Here are some numbered points:
[0.484 1.060 0.648 -0.659 1.473 0.226 -0.647 1.053 1.020] 0
[-0.019 1.823 1.062 -0.678 -0.143 0.257 0.410 1.083 -0.045] 1
[0.760 0.288 -0.362 -0.580 2.277 0.687 -0.189 1.256 -0.453] 2
[1.110 0.994 3.863 0.436 0.460 0.530 0.567 -0.415 -1.134] 3
[0.610 0.139 -0.792 -0.557 1.268 0.470 -0.568 0.970 1.405] 4
[0.524 1.610 -0.853 -0.279 -0.054 0.449 -0.573 1.692 -1.653] 5
[-0.928 0.468 -1.317 1.195 -0.361 -0.561 1.550 -0.828 0.164] 6
[2.022 -1.082 -0.730 1.276 -1.874 -0.043 1.547 -2.296 -0.805] 7
[-0.172 -1.747 1.200 -0.765 1.960 0.563 -0.483 0.103 2.044] 8
[0.953 1.451 1.692 -0.164 -3.028 0.562 1.155 -2.010 1.396] 9
Which five points above are nearest to each new point by angle? Their numbers follow each, nearest first.
[0.908 -2.397 -1.488 -0.669 -1.740 -0.622 -0.610 1.438 0.167] 7 4 5 8 2
[0.968 1.626 1.042 1.294 -0.097 0.429 0.272 -1.545 0.634] 9 3 7 1 6
[0.054 -0.398 3.057 -0.345 -0.690 0.524 -0.968 0.917 -1.851] 3 1 5 9 0
[0.127 -0.297 0.679 -0.416 -1.115 0.671 -0.643 -0.863 -0.289] 9 7 3 8 1
[-0.158 0.809 0.340 -0.726 -0.680 0.377 0.843 -1.402 1.154] 9 6 7 1 3
[-0.436 0.016 -1.244 -0.280 -0.153 -0.433 -0.194 0.673 -0.189] 5 6 4 2 0
[-2.620 -2.128 -1.351 0.304 1.415 -2.069 0.448 1.888 0.738] 8 6 4 2 0
[1.518 1.213 -4.049 -0.558 0.745 0.037 -0.629 0.014 -1.176] 5 2 4 6 7
[-0.593 0.491 1.952 -0.099 -2.824 0.785 -0.012 -2.103 -0.124] 9 3 7 1 6
[-0.216 2.545 1.300 -0.863 -0.165 0.308 -0.528 0.949 0.951] 1 0 3 5 9
[-0.571 0.796 -0.911 -0.289 0.323 0.430 -0.802 1.502 -1.687] 5 2 1 0 4
[0.761 -1.681 -0.311 -0.345 -0.833 0.523 -0.904 1.183 -1.216] 5 2 7 4 8
[0.133 0.624 0.089 -0.722 -0.925 0.354 -0.501 -2.442 0.384] 9 7 6 3 8
[-0.866 -1.136 -0.569 -0.725 1.972 -0.002 -0.504 0.832 0.843] 8 4 2 0 5
[0.757 0.874 0.133 -0.179 0.040 -0.414 -0.628 -0.036 -0.341] 5 1 0 3 2
